In the rows, 128 means zero.
The same turns and mirrors carry the whole set onto itself, and each row onto the other rows of its family. Which rows share a family with each named row? Give them in list order.
These 32 rows form 4 families of 8 rows each.
k_910: [134  88 113 128  87 138 145 118 141 123 148 140 116 133]
k_424: [114 133 122 153 112 150 146 167 163 137 140 154 150 123]
k_588: [144 139 112 131 119 167 133 115 148 150 128 183 122 106]
k_312: [103 127 107 121 137 137 141 111 168 130 107 119 128 149]
k_280: [142  89 101 121  84 142 140 122 136 114 136 142 121 132]
k_373: [107 126 115 113 129 136 146 116 164 120  92 124 128 141]
k_641: [130 120 140 154 122 112 122 156 137 117 133  95 124 140]
k_172: [130 129 133 152 121 105 126 156 131 122 133 103 124 143]
k_333: [114 123 113 143 121 161 154 166 160 129 132 147 149 123]
k_133: [159 133 121 114 126 119  98 104 119 119 117 126  93 123]
k_344: [141 160 132 130 152 122 110 153 152 137  94 143 122 111]
k_902: [118 140 128 160 114 146 137 170 168 153 134 142 139 125]
k_50: [127 121 126 145 121 110 122 152 124 120 146 100 136 139]
k_839: [148 159 114 152 154 122 103 141 143 144 103 140 117 106]
k_971: [144 135 112 113 121 170 132 120 155 134  99 169 108 107]
k_890: [139 164 125 144 161 137 114 149 146 135  95 138 126 116]
k_851: [160 118 125 165 114 137 123 146 120 130 156 145 107 111]
k_338: [140  93 117 134  98 145 152 111 138 113 151 136 122 134]
k_973: [155 114 107 129 135 124 120  90 114 120 112 141  98 126]
k_558: [158 121 119 125 133 125 114 101 121 124 107 121  92 128]
k_846: [148 125 108 121 127 167 131 107 157 135 113 176 115 105]
k_214: [129 165 134 136 160 140 115 152 144 138 108 125 121 115]
k_831: [123  94 117 138  90 147 159 117 140 127 140 141 121 148]
k_235: [126 114 124 156 126 107 127 147 131 120 114  97 117 147]
k_103: [160 117 109 123 139 116 111 105 122 102 109 128  95 126]
k_590: [110 120 103 114 128 142 132 117 169 119 102 107 125 134]
k_129: [174 129 127 150 121 135 110 150 126 127 158 153 114 106]
k_919: [151 132 107 110 126 159 140 113 147 135 116 182 123 109]
k_435: [110 132 106 119 130 135 139 113 167 138  84 134 133 146]
k_187: [125 137 137 142 113 155 149 163 163 146 140 147 151 126]
k_912: [162 133 135 143 118 142 122 159 112 132 148 166 118 113]
k_288: [169 131 134 154 111 132 118 152 115 128 139 157 112 100]

Which other rows belong to the same family as k_973? k_588, k_902, k_839, k_851, k_831, k_235, k_435
Which other rows belong to the same family as k_129? k_373, k_641, k_344, k_338, k_103, k_919, k_187
Which other rows belong to the same family as k_333? k_280, k_133, k_50, k_971, k_214, k_590, k_912

The same turns and mirrors carry the whole set onto itself, and each row onto the other rows of its family. Which rows share a family with each named row? Give them in list order.
These 32 rows form 4 families of 8 rows each.
k_89: [123 160 139 120 138 121  97 107]
k_296: [121 148 112 113 137  81  87 157]
k_635: [115 162 142 116 145 104 103 115]
k_993: [122 168 142 123  95 133 127 118]
k_995: [102 181 141 139 108 114  85 163]
k_663: [119 138  95 125 123  89  78 161]
k_176: [130 141 106 107 102  95 100 101]
k_186: [144 147 125 155 128 113 121 153]
k_441: [125 147  97 130  71 118  99 164]
k_101: [105 143 115 102  86  93  88 112]
k_959: [100 160 130 109  85 122  70 134]
k_595: [107 146 125  88  85 101  87 125]
k_825: [117 148 100 129  79 101 108 171]
k_623: [ 98 161 113  93  89 110  82 129]
k_396: [109 169 134 141 113 127 102 179]
k_598: [108 143 102 113 129  87  93 167]
k_426: [119 146 136 106 145 102  85 143]
k_726: [120 161 126 135  78 143 116 123]
k_432: [126 125 101 126 108  99 122 116]
k_962: [114 136 104 124  96  79  87 164]
k_897: [133 166 138 136  87 134 110 115]
k_417: [137 128  98 109 106 109 117 117]
k_904: [106 169 147 117 101 120  73 159]
k_576: [136 164 101 132  69 110 107 155]
k_24: [135 164 122 146 129 129 114 166]
k_342: [105 145 136 115 146 114  97 125]
k_283: [138 147 108 138 131  99 133 146]
k_68: [122 164 103 144  69 120 118 136]
k_196: [125 171 134 124 121 142 117 114]
k_731: [112 183 137 120 106 123  79 164]
k_761: [134 141  92 130 115 102 128 122]
k_658: [133 160 112 158 131 121 116 154]

Which other rows belong to the same family as k_417? k_993, k_995, k_663, k_186, k_623, k_576, k_342
Which other rows belong to the same family as k_432? k_635, k_441, k_595, k_598, k_897, k_731, k_658
Which other rows belong to the same family as k_726? k_89, k_296, k_101, k_825, k_904, k_24, k_761

The same turns and mirrors carry the whole set onto itself, and each row onto the other rows of its family. Which rows share a family with each named row? Give them in list order.
These 20 rows form 4 families of 5 rows each.
k_326: [153 120 164 126 170 139 132 124 135 195 116 104 102]
k_453: [187 135 107 132 148 166 140 124  98 131 155 118 130]
k_430: [137 149 128 135 126 131 145 124 160 177 163 118 123]
k_126: [171 111 134 165 148 125 139 103 115 148 123  77 118]
k_928: [189 127 137 158 158 150 132 112 103 157 130  70 122]
k_569: [172 133 110 116 168 125 133 143 128 129 183 115 114]
k_578: [189 142 129 130 142 164 142 147 107 127 132 102 133]
k_252: [126 131 114 125 151 137 117 131 170 158 157 109 124]
k_84: [190 135 114 144 178 115 132 147 149 143 164 131 110]
k_445: [174 118 138 158 157 131 158 109 100 158 121  83 117]
k_69: [152 123 162 137 169 165 118 115 128 194 139  96 108]
k_339: [182 128 111 130 154 155 155 129 105 132 126 136 131]
k_505: [180 137  96 126 170 112 142 144 144 148 156 132 103]
k_721: [127 137 119 133 150 128 147 122 158 186 156 124 117]
k_48: [164 116 155 168 171 153 142 122 113 155 139  73 134]
k_978: [181 139  96 121 172 132 113 136 148 146 171 127 115]
k_134: [139 123 157 134 162 157 125 138 139 182 143  87  83]
k_150: [157 117 174 117 166 138 122 119 128 185 135 112  98]
k_82: [174 127 120 141 143 172 148 132 107 130 133 138 112]
k_74: [135 143 114 135 148 142 124 120 159 187 169 104 108]

Which other rows belong to the same family as k_126? k_430, k_84, k_150, k_82
Which other rows belong to the same family as k_252? k_569, k_578, k_48, k_134
Which other rows belong to the same family as k_721? k_326, k_445, k_339, k_505

